128 stands for zero in the data rows.
Here is a table of points, one per row:
np.array([181, 170, 89, 138, 141, 124, 180, 101])
np.array([177, 153, 142, 48, 144, 119, 175, 145])
np.array([125, 122, 146, 181, 129, 160, 130, 158])
np.array([133, 148, 126, 135, 162, 85, 131, 136])
np.array([165, 142, 54, 116, 123, 135, 161, 86])
np.array([127, 117, 135, 133, 100, 135, 107, 119])
np.array([144, 173, 74, 128, 165, 105, 139, 121])
np.array([127, 109, 167, 105, 132, 175, 92, 140])
np.array([115, 135, 140, 99, 149, 89, 138, 116])
np.array([102, 130, 160, 126, 123, 169, 115, 139])
np.array([112, 141, 125, 161, 110, 109, 117, 147])
np.array([163, 163, 167, 160, 187, 119, 153, 159])
np.array([150, 169, 67, 128, 116, 88, 191, 121])
np.array([134, 120, 120, 112, 144, 142, 109, 115])
np.array([153, 162, 163, 108, 154, 106, 179, 147])
np.array([113, 137, 115, 139, 114, 105, 132, 120])
np.array([170, 143, 166, 40, 135, 154, 165, 116])
np.array([172, 157, 99, 105, 159, 79, 173, 125])
np.array([133, 174, 116, 201, 151, 111, 129, 164])
np.array([140, 185, 168, 148, 187, 98, 148, 128])
np.array([125, 140, 48, 147, 112, 135, 112, 92])
np.array([116, 118, 160, 149, 130, 96, 108, 154])
np.array([135, 69, 154, 86, 125, 144, 95, 153])
np.array([99, 147, 149, 158, 99, 149, 126, 121])
np.array([155, 149, 93, 109, 105, 126, 154, 106])
np.array([95, 98, 106, 130, 94, 169, 106, 116])
np.array([131, 93, 138, 127, 145, 141, 119, 151])
np.array([102, 133, 192, 153, 175, 124, 133, 106])
np.array([146, 161, 142, 96, 136, 100, 167, 107])
np.array([122, 161, 79, 118, 159, 85, 155, 74])
np.array([141, 147, 88, 164, 146, 112, 117, 127])
np.array([142, 128, 191, 132, 122, 160, 105, 163])
np.array([138, 144, 83, 69, 115, 141, 152, 97])
np.array([126, 132, 67, 97, 143, 118, 130, 49])
np.array([112, 96, 162, 128, 159, 143, 82, 150])
np.array([187, 136, 129, 114, 130, 135, 154, 151])
np.array([113, 105, 101, 168, 141, 123, 105, 149])
np.array([145, 139, 113, 86, 108, 132, 120, 85])
np.array([149, 126, 131, 132, 113, 137, 112, 148])
np.array([96, 153, 182, 142, 109, 139, 102, 145])
np.array([105, 140, 130, 139, 133, 153, 110, 163])
np.array([143, 109, 120, 120, 108, 120, 144, 166])
np.array([97, 135, 204, 120, 134, 137, 140, 145])
np.array([133, 103, 116, 128, 128, 83, 123, 136])
np.array([128, 169, 86, 153, 154, 59, 142, 99])
np.array([128, 151, 121, 116, 156, 92, 131, 89])
np.array([120, 99, 112, 138, 114, 166, 120, 115])
np.array([114, 127, 112, 111, 116, 149, 110, 125])
np.array([157, 151, 95, 123, 122, 94, 165, 113])
np.array([96, 128, 161, 132, 117, 106, 106, 134])
np.array([120, 139, 125, 172, 123, 127, 114, 111])
np.array([152, 145, 104, 213, 118, 140, 155, 132])
np.array([130, 128, 165, 168, 125, 138, 126, 157])
np.array([162, 142, 133, 96, 119, 114, 159, 135])
np.array([99, 102, 119, 86, 124, 111, 122, 150])
np.array([87, 123, 131, 172, 111, 119, 124, 103])
np.array([100, 95, 124, 105, 108, 129, 91, 94])
np.array([149, 150, 140, 98, 178, 125, 135, 108])
np.array([125, 110, 123, 120, 126, 156, 128, 178])
np.array([160, 111, 116, 82, 119, 133, 130, 107])
np.array([142, 122, 151, 99, 152, 123, 111, 124])
np.array([116, 169, 159, 157, 161, 88, 132, 106])
np.array([151, 87, 134, 124, 122, 151, 131, 179])
np.array([138, 111, 70, 38, 103, 135, 161, 70])
np.array([130, 118, 109, 136, 95, 157, 110, 113])
np.array([119, 173, 150, 182, 161, 89, 147, 130])
np.array([153, 143, 82, 124, 140, 115, 160, 106])
np.array([151, 91, 169, 140, 141, 158, 134, 161])
np.array([143, 137, 112, 164, 108, 171, 138, 118])
np.array([147, 145, 98, 149, 123, 136, 125, 146])
np.array([110, 148, 124, 121, 172, 88, 129, 139])
np.array([121, 109, 132, 126, 98, 138, 148, 130])
np.array([130, 93, 144, 94, 136, 121, 136, 151])
np.array([147, 151, 64, 125, 126, 100, 173, 82])
np.array([105, 112, 153, 124, 134, 140, 128, 101])
np.array([97, 83, 139, 101, 111, 95, 102, 145])
np.array([94, 113, 156, 156, 122, 134, 104, 180])
np.array([169, 144, 119, 134, 139, 82, 165, 129])
np.array([106, 122, 130, 134, 129, 128, 85, 139])
np.array([155, 150, 147, 169, 162, 134, 132, 126])
np.array([127, 130, 125, 123, 129, 141, 112, 145])
np.array([109, 109, 147, 157, 116, 104, 113, 101])
np.array([139, 156, 136, 142, 151, 152, 142, 148])
np.array([178, 165, 104, 164, 204, 101, 149, 132])
np.array([136, 169, 118, 108, 163, 64, 162, 118])
np.array([128, 67, 114, 99, 150, 155, 82, 127])
np.array([122, 121, 142, 113, 124, 111, 143, 155])
np.array([112, 113, 113, 136, 124, 135, 119, 129])
np.array([151, 148, 140, 132, 142, 150, 117, 156])
np.array([138, 157, 197, 123, 127, 173, 110, 130])
np.array([147, 162, 95, 167, 110, 101, 132, 130])
np.array([169, 154, 131, 66, 137, 81, 173, 126])
np.array([125, 82, 213, 96, 137, 152, 88, 170])
np.array([106, 71, 134, 93, 136, 132, 120, 105])
np.array([108, 127, 97, 145, 112, 98, 119, 130])
np.array([120, 70, 178, 80, 136, 116, 100, 163])
np.array([125, 119, 195, 122, 111, 161, 124, 192])
np.array([121, 126, 139, 178, 97, 109, 126, 161])
np.array([157, 144, 120, 119, 158, 105, 146, 114])
np.array([120, 121, 152, 97, 111, 146, 106, 151])
np.array([111, 145, 110, 157, 117, 116, 129, 106])
np.array([162, 111, 108, 78, 131, 155, 146, 95])
np.array([137, 134, 190, 132, 156, 132, 114, 151])
np.array([170, 128, 96, 87, 150, 137, 171, 124])
np.array([124, 122, 144, 127, 120, 129, 112, 128])
np.array([156, 161, 139, 131, 123, 129, 166, 101])
np.array([117, 176, 64, 162, 147, 55, 159, 117])
np.array([92, 106, 140, 119, 99, 162, 105, 128])
np.array([101, 140, 179, 147, 107, 131, 109, 137])
np.array([154, 134, 155, 78, 124, 145, 153, 145])
np.array([130, 125, 136, 167, 111, 161, 98, 158])
np.array([121, 133, 92, 149, 104, 87, 105, 116])
np.array([92, 145, 133, 177, 111, 128, 120, 145])
np.array([131, 150, 143, 162, 122, 140, 127, 136])
np.array([108, 131, 165, 163, 137, 163, 103, 118])
np.array([115, 113, 148, 109, 116, 149, 93, 141])
np.array([141, 107, 188, 120, 125, 141, 125, 197])
np.array([124, 103, 94, 118, 151, 128, 133, 125])
np.array([74, 67, 68, 125, 81, 119, 84, 88])
np.array([111, 119, 81, 115, 131, 112, 112, 94])
np.array([108, 129, 156, 167, 135, 133, 109, 173])
np.array([140, 138, 139, 130, 127, 137, 131, 134])
np.array([92, 102, 116, 140, 82, 125, 103, 107])
np.array([132, 156, 212, 142, 137, 126, 127, 176])
np.array([104, 137, 182, 123, 103, 129, 128, 125])
np.array([159, 158, 160, 127, 129, 112, 172, 150])
np.array([137, 115, 144, 143, 134, 140, 122, 171])
np.array([154, 146, 183, 166, 157, 114, 142, 178])
np.array([148, 106, 70, 34, 97, 148, 151, 69])
np.array([97, 137, 178, 151, 101, 153, 104, 107])
np.array([115, 96, 176, 112, 126, 142, 112, 125])
np.array([139, 127, 152, 131, 157, 130, 134, 137])
np.array([121, 125, 102, 189, 140, 134, 134, 156])
np.array([112, 107, 174, 128, 143, 83, 107, 153])
np.array([97, 117, 144, 114, 104, 146, 102, 131])
np.array([126, 111, 148, 194, 133, 150, 119, 158])
np.array([115, 89, 143, 94, 93, 180, 91, 119])
np.array([89, 121, 223, 121, 95, 142, 103, 132])
np.array([142, 144, 119, 152, 161, 117, 142, 126])
np.array([141, 168, 130, 126, 176, 78, 153, 105])
np.array([133, 117, 129, 145, 100, 171, 105, 126])
np.array([126, 129, 62, 165, 102, 108, 113, 103])
np.array([149, 139, 83, 193, 121, 128, 117, 120])
np.array([137, 120, 163, 159, 159, 114, 133, 186])
np.array([170, 141, 111, 196, 132, 146, 118, 174])
np.array([142, 117, 76, 145, 144, 133, 118, 73])
np.array([98, 116, 95, 151, 119, 118, 126, 135])
np.array([113, 127, 163, 169, 110, 106, 107, 158])
np.array([113, 80, 107, 135, 150, 94, 126, 137])
np.array([89, 104, 140, 85, 118, 129, 118, 91])
np.array([136, 119, 64, 145, 106, 149, 110, 108])
np.array([120, 108, 162, 146, 131, 95, 145, 141])
np.array([134, 157, 129, 171, 142, 120, 125, 147])
np.array([131, 93, 169, 123, 155, 121, 155, 137])
np.array([88, 101, 155, 147, 101, 141, 96, 101])
np.array([127, 134, 160, 163, 116, 180, 102, 135])
np.array([112, 88, 171, 84, 125, 172, 95, 143])
np.array([135, 179, 146, 134, 172, 71, 147, 116])
np.array([122, 117, 166, 132, 134, 121, 112, 153])
np.array([102, 93, 94, 146, 102, 101, 99, 127])
np.array([125, 103, 136, 109, 138, 136, 133, 136])
np.array([120, 95, 145, 123, 139, 147, 105, 143])
np.array([104, 106, 133, 98, 114, 137, 101, 136])
np.array([135, 121, 158, 114, 124, 101, 154, 126])
np.array([110, 127, 138, 163, 126, 129, 108, 155])
np.array([106, 117, 189, 111, 148, 117, 123, 159])
np.array([161, 144, 134, 92, 153, 142, 148, 114])
np.array([105, 128, 111, 116, 119, 107, 127, 154])
np.array([167, 133, 161, 73, 141, 149, 151, 105])
np.array([116, 136, 162, 181, 130, 153, 108, 129])
np.array([134, 141, 41, 45, 106, 97, 183, 47])
np.array([115, 114, 185, 146, 114, 154, 123, 146])
np.array([109, 120, 116, 144, 143, 110, 133, 137])
np.array([138, 131, 145, 88, 152, 105, 140, 97])
np.array([128, 113, 177, 124, 126, 113, 118, 170])
np.array([86, 98, 176, 115, 106, 151, 116, 141])
np.array([161, 119, 206, 74, 132, 152, 133, 130])
np.array([183, 148, 155, 71, 150, 136, 168, 122])
np.array([105, 85, 94, 140, 100, 139, 113, 124])
np.array([156, 150, 76, 92, 139, 72, 177, 90])
np.array([144, 100, 168, 122, 112, 150, 113, 162])
np.array([103, 111, 146, 120, 137, 128, 98, 127])
np.array([104, 149, 145, 111, 165, 56, 138, 111])
np.array([140, 103, 128, 113, 138, 133, 104, 187])
np.array([148, 118, 101, 122, 131, 154, 113, 131])
np.array([133, 111, 128, 106, 137, 99, 139, 155])
np.array([109, 135, 139, 193, 103, 125, 128, 129])
np.array([137, 152, 119, 116, 131, 108, 173, 122])
np.array([135, 104, 156, 110, 127, 162, 95, 117])
np.array([136, 169, 74, 164, 164, 102, 136, 88])
np.array([101, 140, 160, 127, 120, 141, 128, 142])
np.array([161, 110, 78, 88, 111, 134, 156, 90])
np.array([89, 96, 100, 101, 118, 131, 94, 115])
np.array([156, 130, 98, 106, 126, 123, 167, 117])
np.array([132, 154, 48, 142, 140, 113, 184, 97])
np.array([102, 120, 143, 132, 154, 99, 150, 111])
np.array([110, 163, 124, 151, 122, 119, 127, 141])
np.array([134, 89, 169, 114, 159, 122, 124, 157])
np.array([158, 128, 172, 112, 134, 152, 134, 169])
np.array([132, 119, 188, 130, 154, 95, 137, 149])
np.array([108, 87, 142, 100, 89, 145, 100, 124])
np.array([148, 121, 147, 77, 108, 132, 140, 108])
np.array([140, 135, 129, 135, 124, 129, 135, 125])
np.array([170, 128, 84, 94, 113, 146, 161, 109])
np.array([174, 154, 74, 116, 126, 106, 182, 106])
np.array([133, 98, 103, 121, 112, 115, 117, 100])
np.array([155, 147, 33, 138, 112, 87, 164, 68])
np.array([117, 102, 113, 122, 94, 144, 111, 117])
np.array([118, 68, 148, 89, 130, 141, 144, 100])
np.array([110, 117, 80, 115, 121, 142, 97, 132])
np.array([160, 151, 97, 155, 131, 131, 170, 161])
np.array([147, 127, 82, 81, 122, 136, 132, 99])
np.array([124, 123, 122, 157, 125, 139, 98, 142])
np.array([114, 147, 158, 130, 112, 145, 105, 125])
np.array([158, 145, 84, 131, 117, 111, 145, 112])
np.array([150, 145, 102, 99, 106, 129, 141, 94])
np.array([80, 105, 117, 109, 92, 148, 67, 118])
np.array([126, 92, 77, 121, 116, 108, 136, 114])
np.array([118, 100, 89, 143, 112, 136, 85, 125])
np.array([156, 173, 92, 150, 133, 87, 172, 125])
np.array([140, 145, 192, 158, 124, 172, 124, 165])
np.array([139, 145, 160, 155, 80, 160, 113, 171])
np.array([153, 154, 165, 170, 115, 163, 129, 149])
np.array([170, 106, 92, 55, 103, 135, 148, 84])
np.array([114, 169, 101, 186, 150, 86, 153, 130])
np.array([102, 152, 58, 97, 156, 85, 126, 92])
np.array([147, 153, 200, 166, 174, 137, 145, 208])
np.array([97, 89, 122, 131, 113, 159, 114, 143])
np.array([138, 141, 185, 146, 134, 134, 124, 194])
np.array([177, 155, 199, 132, 201, 93, 141, 222])
np.array([139, 153, 110, 123, 161, 103, 141, 133])
np.array([108, 129, 70, 175, 133, 109, 140, 122])
np.array([125, 172, 96, 137, 144, 86, 141, 130])
np.array([136, 141, 133, 157, 132, 138, 127, 138])
np.array([107, 116, 89, 125, 141, 113, 146, 110])
np.array([118, 100, 122, 93, 119, 165, 91, 96])
np.array([123, 122, 163, 139, 127, 115, 111, 110])
np.array([111, 142, 146, 183, 90, 140, 121, 129])
np.array([121, 137, 200, 131, 129, 149, 108, 152])
np.array([118, 150, 117, 128, 161, 78, 129, 112])
np.array([105, 156, 106, 131, 142, 111, 127, 107])
np.array([143, 136, 123, 132, 125, 148, 126, 155])
np.array([108, 112, 138, 162, 134, 123, 124, 150])
np.array([117, 125, 145, 142, 111, 176, 100, 116])
np.array([148, 132, 78, 186, 125, 127, 131, 155])
np.array([113, 84, 76, 108, 120, 95, 139, 101])
np.array([124, 129, 189, 165, 128, 147, 128, 189])
np.array([135, 137, 167, 107, 146, 160, 94, 146])
np.array([126, 133, 112, 172, 128, 118, 117, 138])
np.array([171, 168, 156, 88, 132, 111, 177, 130])
np.array([122, 99, 95, 108, 100, 113, 123, 127])
np.array([153, 176, 108, 150, 135, 79, 199, 93])
np.array([143, 142, 52, 111, 109, 144, 148, 106])
np.array([171, 131, 172, 14, 115, 139, 150, 128])
np.array([109, 122, 133, 135, 144, 115, 147, 151])
np.array([144, 100, 174, 113, 127, 146, 133, 178])
np.array([97, 132, 143, 154, 124, 130, 146, 82])
np.array([142, 165, 128, 77, 140, 114, 171, 111])
np.array([125, 136, 139, 105, 127, 114, 149, 105])
np.array([116, 130, 169, 142, 115, 149, 120, 113])
np.array([111, 162, 156, 198, 148, 134, 142, 147])
np.array([115, 140, 98, 145, 122, 136, 98, 128])
np.array([154, 163, 105, 141, 148, 85, 202, 111])
np.array([135, 137, 154, 171, 118, 124, 114, 156])
np.array([130, 106, 165, 87, 182, 113, 125, 104])
np.array([121, 146, 131, 172, 131, 95, 126, 159])
np.array([97, 97, 114, 104, 112, 115, 102, 116])
np.array([136, 101, 138, 119, 116, 155, 115, 157])
np.array([122, 133, 184, 106, 122, 135, 105, 145])
np.array([137, 129, 201, 131, 163, 169, 108, 164])
np.array([135, 145, 115, 152, 126, 111, 125, 139])
np.array([110, 86, 147, 91, 118, 129, 97, 108])
np.array([108, 132, 130, 172, 110, 125, 106, 126])
np.array([190, 136, 145, 96, 144, 127, 173, 139])
np.array([103, 108, 82, 133, 98, 146, 98, 127])
np.array([110, 116, 118, 137, 124, 91, 116, 115])
np.array([126, 153, 40, 179, 129, 80, 145, 82])
np.array([162, 143, 201, 202, 163, 136, 137, 214])
np.array([124, 137, 118, 103, 145, 73, 132, 88])
np.array([146, 127, 59, 95, 161, 106, 129, 120])
np.array([101, 116, 189, 129, 135, 120, 126, 150])
np.array([107, 95, 152, 20, 103, 122, 113, 98])
np.array([130, 131, 129, 148, 114, 130, 110, 134])
np.array([147, 157, 73, 151, 137, 82, 130, 110])
np.array([119, 125, 137, 131, 107, 157, 114, 113])
np.array([131, 136, 57, 92, 113, 136, 145, 73])
np.array([158, 117, 121, 77, 175, 87, 131, 134])
np.array([132, 118, 124, 135, 109, 164, 105, 103])
np.array([132, 141, 83, 160, 107, 163, 140, 90])
np.array([138, 109, 127, 140, 139, 140, 116, 153])
np.array([123, 119, 142, 141, 105, 150, 125, 141])
np.array([122, 149, 90, 170, 111, 106, 132, 126])
np.array([79, 145, 123, 106, 116, 122, 81, 103])
np.array([94, 96, 137, 64, 100, 159, 105, 93])
np.array([147, 120, 128, 120, 127, 155, 123, 122])
np.array([147, 123, 156, 129, 172, 143, 124, 181])
np.array([128, 132, 152, 161, 94, 135, 105, 129])
np.array([117, 157, 141, 155, 111, 147, 110, 115])
np.array([99, 133, 117, 118, 150, 104, 149, 131])
np.array([121, 103, 224, 59, 155, 152, 118, 168])
np.array([66, 105, 93, 129, 58, 164, 88, 99])
np.array([115, 103, 124, 133, 80, 119, 69, 121])
np.array([154, 145, 101, 157, 147, 132, 121, 178])
np.array([128, 110, 129, 89, 132, 134, 140, 139])
np.array([137, 134, 116, 69, 164, 91, 132, 121])
np.array([94, 141, 107, 158, 122, 140, 103, 123])
np.array([139, 124, 101, 76, 86, 142, 123, 85])
np.array([127, 102, 112, 69, 148, 124, 115, 100])
np.array([123, 119, 76, 145, 126, 157, 120, 109])
np.array([131, 128, 85, 50, 147, 74, 141, 87])
np.array([164, 139, 74, 69, 129, 129, 177, 95])
np.array([85, 111, 151, 99, 139, 131, 98, 115])
np.array([128, 129, 113, 133, 153, 104, 126, 100])
np.array([137, 140, 155, 180, 119, 178, 121, 149])
np.array([131, 162, 121, 182, 103, 119, 101, 154])
np.array([165, 159, 44, 209, 130, 129, 140, 135])
np.array([162, 146, 125, 75, 129, 122, 167, 123])
np.array([145, 142, 127, 106, 137, 104, 166, 120])
np.array([115, 158, 80, 197, 117, 131, 123, 113])
np.array([75, 124, 130, 149, 125, 153, 118, 103])
np.array([110, 110, 145, 147, 107, 163, 92, 121])
Along one direction, these points spread out more than along any other. How far along it is each point below, from 0 to 99? 50 is the average, and the first point above lies past it.
np.array([120, 140, 82, 156, 113, 118, 132, 73]) -> 71
np.array([120, 114, 92, 125, 138, 131, 137, 115]) -> 61
np.array([110, 129, 130, 150, 141, 120, 110, 177]) -> 39
np.array([105, 103, 98, 154, 135, 137, 120, 145]) -> 49
np.array([112, 136, 93, 148, 117, 123, 137, 121]) -> 60
np.array([121, 123, 115, 67, 119, 152, 129, 85]) -> 61
np.array([128, 150, 186, 144, 147, 126, 136, 161]) -> 31
np.array([119, 133, 120, 159, 139, 117, 132, 147]) -> 49
np.array([117, 125, 107, 147, 109, 163, 104, 87]) -> 54
np.array([131, 144, 120, 137, 137, 113, 129, 129]) -> 55
np.array([82, 87, 197, 93, 103, 167, 74, 100]) -> 23
np.array([121, 101, 178, 121, 133, 153, 122, 165]) -> 26
np.array([127, 113, 189, 84, 118, 169, 121, 166]) -> 24
np.array([136, 172, 105, 202, 130, 97, 111, 176]) -> 49
np.array([73, 146, 153, 134, 124, 120, 114, 99]) -> 45
np.array([79, 103, 76, 156, 102, 167, 94, 105]) -> 53
np.array([131, 135, 143, 124, 127, 100, 128, 167]) -> 44
np.array([129, 122, 117, 151, 115, 148, 126, 133]) -> 48
np.array([86, 134, 87, 216, 87, 138, 132, 95]) -> 58
np.array([132, 137, 96, 192, 103, 100, 112, 170]) -> 50
np.array([108, 140, 98, 156, 134, 123, 131, 137]) -> 55
np.array([112, 115, 30, 95, 104, 114, 158, 37]) -> 95
np.array([155, 147, 62, 97, 141, 148, 171, 68]) -> 84
np.array([131, 123, 143, 133, 153, 118, 130, 162]) -> 42
np.array([101, 104, 159, 123, 127, 152, 102, 107]) -> 37
np.array([136, 136, 117, 54, 118, 139, 143, 130]) -> 58
np.array([130, 137, 105, 170, 112, 121, 114, 108]) -> 57
np.array([141, 102, 190, 91, 132, 146, 121, 164]) -> 27
np.array([148, 113, 185, 104, 177, 126, 132, 185]) -> 29
np.array([82, 128, 149, 138, 83, 168, 111, 114]) -> 37
np.array([156, 125, 81, 87, 120, 109, 164, 72]) -> 81
np.array([182, 166, 124, 107, 134, 121, 170, 124]) -> 64
np.array([153, 152, 95, 110, 117, 102, 182, 95]) -> 77
np.array([116, 128, 104, 130, 127, 109, 132, 123]) -> 59
np.array([90, 113, 112, 101, 149, 113, 90, 76]) -> 59
np.array([121, 152, 117, 123, 129, 138, 136, 125]) -> 55
np.array([96, 110, 103, 149, 126, 159, 94, 151]) -> 42
np.array([109, 131, 134, 121, 113, 144, 89, 118]) -> 44
np.array([134, 146, 89, 104, 134, 105, 156, 86]) -> 76
np.array([170, 123, 185, 117, 133, 160, 149, 141]) -> 35
np.array([140, 123, 187, 164, 123, 142, 129, 159]) -> 27
np.array([142, 134, 124, 100, 152, 110, 125, 109]) -> 59
np.array([106, 125, 89, 165, 142, 95, 108, 83]) -> 65
np.array([103, 158, 100, 152, 150, 100, 137, 98]) -> 66
np.array([168, 157, 149, 119, 134, 103, 184, 134]) -> 57
np.array([93, 116, 186, 132, 129, 125, 127, 167]) -> 26
np.array([146, 180, 101, 95, 148, 125, 170, 89]) -> 75
np.array([156, 116, 200, 113, 163, 163, 139, 180]) -> 22
np.array([139, 127, 138, 149, 120, 154, 127, 186]) -> 35
np.array([136, 123, 153, 91, 135, 170, 131, 148]) -> 39
np.array([122, 91, 129, 111, 149, 124, 128, 152]) -> 45
np.array([136, 132, 52, 125, 131, 130, 124, 116]) -> 72
np.array([143, 123, 139, 88, 123, 159, 136, 133]) -> 47
np.array([127, 86, 126, 94, 137, 130, 128, 130]) -> 49
np.array([165, 134, 40, 111, 107, 145, 162, 60]) -> 89
np.array([124, 132, 163, 155, 115, 141, 121, 133]) -> 36
np.array([127, 126, 106, 126, 120, 142, 91, 107]) -> 54
np.array([115, 136, 168, 137, 126, 157, 111, 152]) -> 30
np.array([127, 119, 106, 95, 158, 112, 129, 116]) -> 61
np.array([148, 146, 142, 183, 128, 131, 152, 150]) -> 44
np.array([102, 101, 163, 144, 90, 117, 117, 175]) -> 29
np.array([146, 98, 222, 122, 163, 140, 114, 191]) -> 12
np.array([175, 157, 67, 138, 134, 100, 182, 94]) -> 84
np.array([135, 107, 126, 113, 93, 103, 145, 95]) -> 60
np.array([118, 130, 187, 127, 140, 150, 118, 111]) -> 34
np.array([125, 125, 76, 217, 98, 125, 131, 121]) -> 60
np.array([129, 82, 110, 88, 114, 173, 81, 136]) -> 43
np.array([147, 137, 179, 203, 135, 124, 140, 169]) -> 29
np.array([101, 113, 156, 138, 98, 158, 112, 120]) -> 36
np.array([167, 140, 125, 157, 125, 145, 159, 128]) -> 54
np.array([125, 180, 141, 180, 144, 145, 130, 156]) -> 41
np.array([130, 160, 187, 158, 133, 118, 113, 140]) -> 33
np.array([101, 116, 197, 116, 166, 125, 125, 134]) -> 30
np.array([128, 101, 134, 98, 123, 137, 110, 154]) -> 41
np.array([154, 147, 88, 161, 116, 115, 133, 127]) -> 63
np.array([131, 85, 190, 85, 135, 164, 124, 156]) -> 25
np.array([88, 68, 106, 82, 134, 123, 111, 89]) -> 58
np.array([125, 126, 156, 174, 103, 151, 89, 152]) -> 29
np.array([101, 92, 152, 122, 131, 153, 111, 135]) -> 35
np.array([117, 109, 114, 160, 144, 126, 141, 134]) -> 51
np.array([121, 88, 82, 85, 128, 116, 95, 95]) -> 65
np.array([140, 140, 185, 133, 143, 170, 125, 151]) -> 28
np.array([102, 100, 96, 144, 119, 128, 113, 158]) -> 48
np.array([133, 134, 47, 91, 109, 127, 154, 82]) -> 84
np.array([115, 139, 131, 134, 97, 142, 116, 108]) -> 49
np.array([93, 92, 109, 99, 113, 112, 115, 102]) -> 57
np.array([139, 122, 112, 141, 137, 154, 101, 132]) -> 48
np.array([163, 153, 88, 140, 121, 107, 178, 113]) -> 73
np.array([99, 129, 155, 125, 135, 131, 139, 123]) -> 43
np.array([118, 74, 135, 90, 136, 161, 79, 161]) -> 32
np.array([125, 145, 119, 115, 160, 85, 128, 130]) -> 59
np.array([121, 116, 126, 140, 129, 144, 109, 121]) -> 46
np.array([155, 171, 75, 235, 122, 110, 137, 121]) -> 66
np.array([99, 134, 109, 94, 171, 80, 140, 66]) -> 73
np.array([97, 129, 145, 145, 132, 139, 140, 117]) -> 45
np.array([150, 134, 161, 163, 111, 152, 124, 170]) -> 31
np.array([155, 135, 71, 66, 119, 113, 160, 82]) -> 83
np.array([129, 98, 93, 59, 131, 128, 113, 73]) -> 69
np.array([103, 140, 113, 177, 106, 138, 119, 118]) -> 50
np.array([123, 156, 132, 84, 128, 117, 119, 136]) -> 52
np.array([113, 171, 151, 205, 102, 128, 162, 150]) -> 41
np.array([149, 112, 111, 55, 104, 121, 154, 75]) -> 71
np.array([134, 130, 101, 136, 137, 93, 148, 168]) -> 57
np.array([168, 152, 55, 70, 115, 145, 165, 97]) -> 83
np.array([175, 133, 132, 75, 142, 126, 175, 141]) -> 59
np.array([122, 78, 157, 102, 125, 125, 119, 150]) -> 36
np.array([100, 90, 135, 148, 121, 134, 104, 141]) -> 38
np.array([147, 139, 86, 81, 106, 151, 152, 100]) -> 70
np.array([105, 139, 150, 140, 125, 133, 123, 123]) -> 43
np.array([103, 115, 177, 124, 126, 147, 104, 137]) -> 29
np.array([106, 141, 83, 169, 139, 134, 110, 131]) -> 56
np.array([171, 132, 114, 90, 133, 145, 154, 137]) -> 58
np.array([153, 127, 136, 83, 119, 122, 162, 110]) -> 59
np.array([125, 106, 206, 86, 114, 158, 124, 143]) -> 24
np.array([96, 142, 88, 130, 105, 145, 96, 136]) -> 53
np.array([110, 125, 227, 113, 146, 159, 87, 149]) -> 13
np.array([115, 121, 231, 163, 122, 168, 87, 168]) -> 5
np.array([141, 108, 148, 152, 125, 166, 135, 149]) -> 36
np.array([117, 148, 100, 132, 163, 108, 131, 114]) -> 63
np.array([146, 136, 100, 98, 116, 126, 143, 108]) -> 66
np.array([181, 169, 80, 148, 157, 124, 167, 116]) -> 74
np.array([154, 155, 26, 198, 128, 110, 157, 114]) -> 83
np.array([153, 138, 47, 124, 88, 94, 174, 96]) -> 87
np.array([112, 89, 114, 112, 92, 131, 117, 104]) -> 53
np.array([121, 123, 186, 140, 135, 139, 112, 152]) -> 27
np.array([97, 127, 58, 157, 95, 126, 100, 99]) -> 66
np.array([104, 136, 163, 150, 91, 141, 111, 134]) -> 34
np.array([116, 132, 67, 138, 132, 72, 132, 97]) -> 77
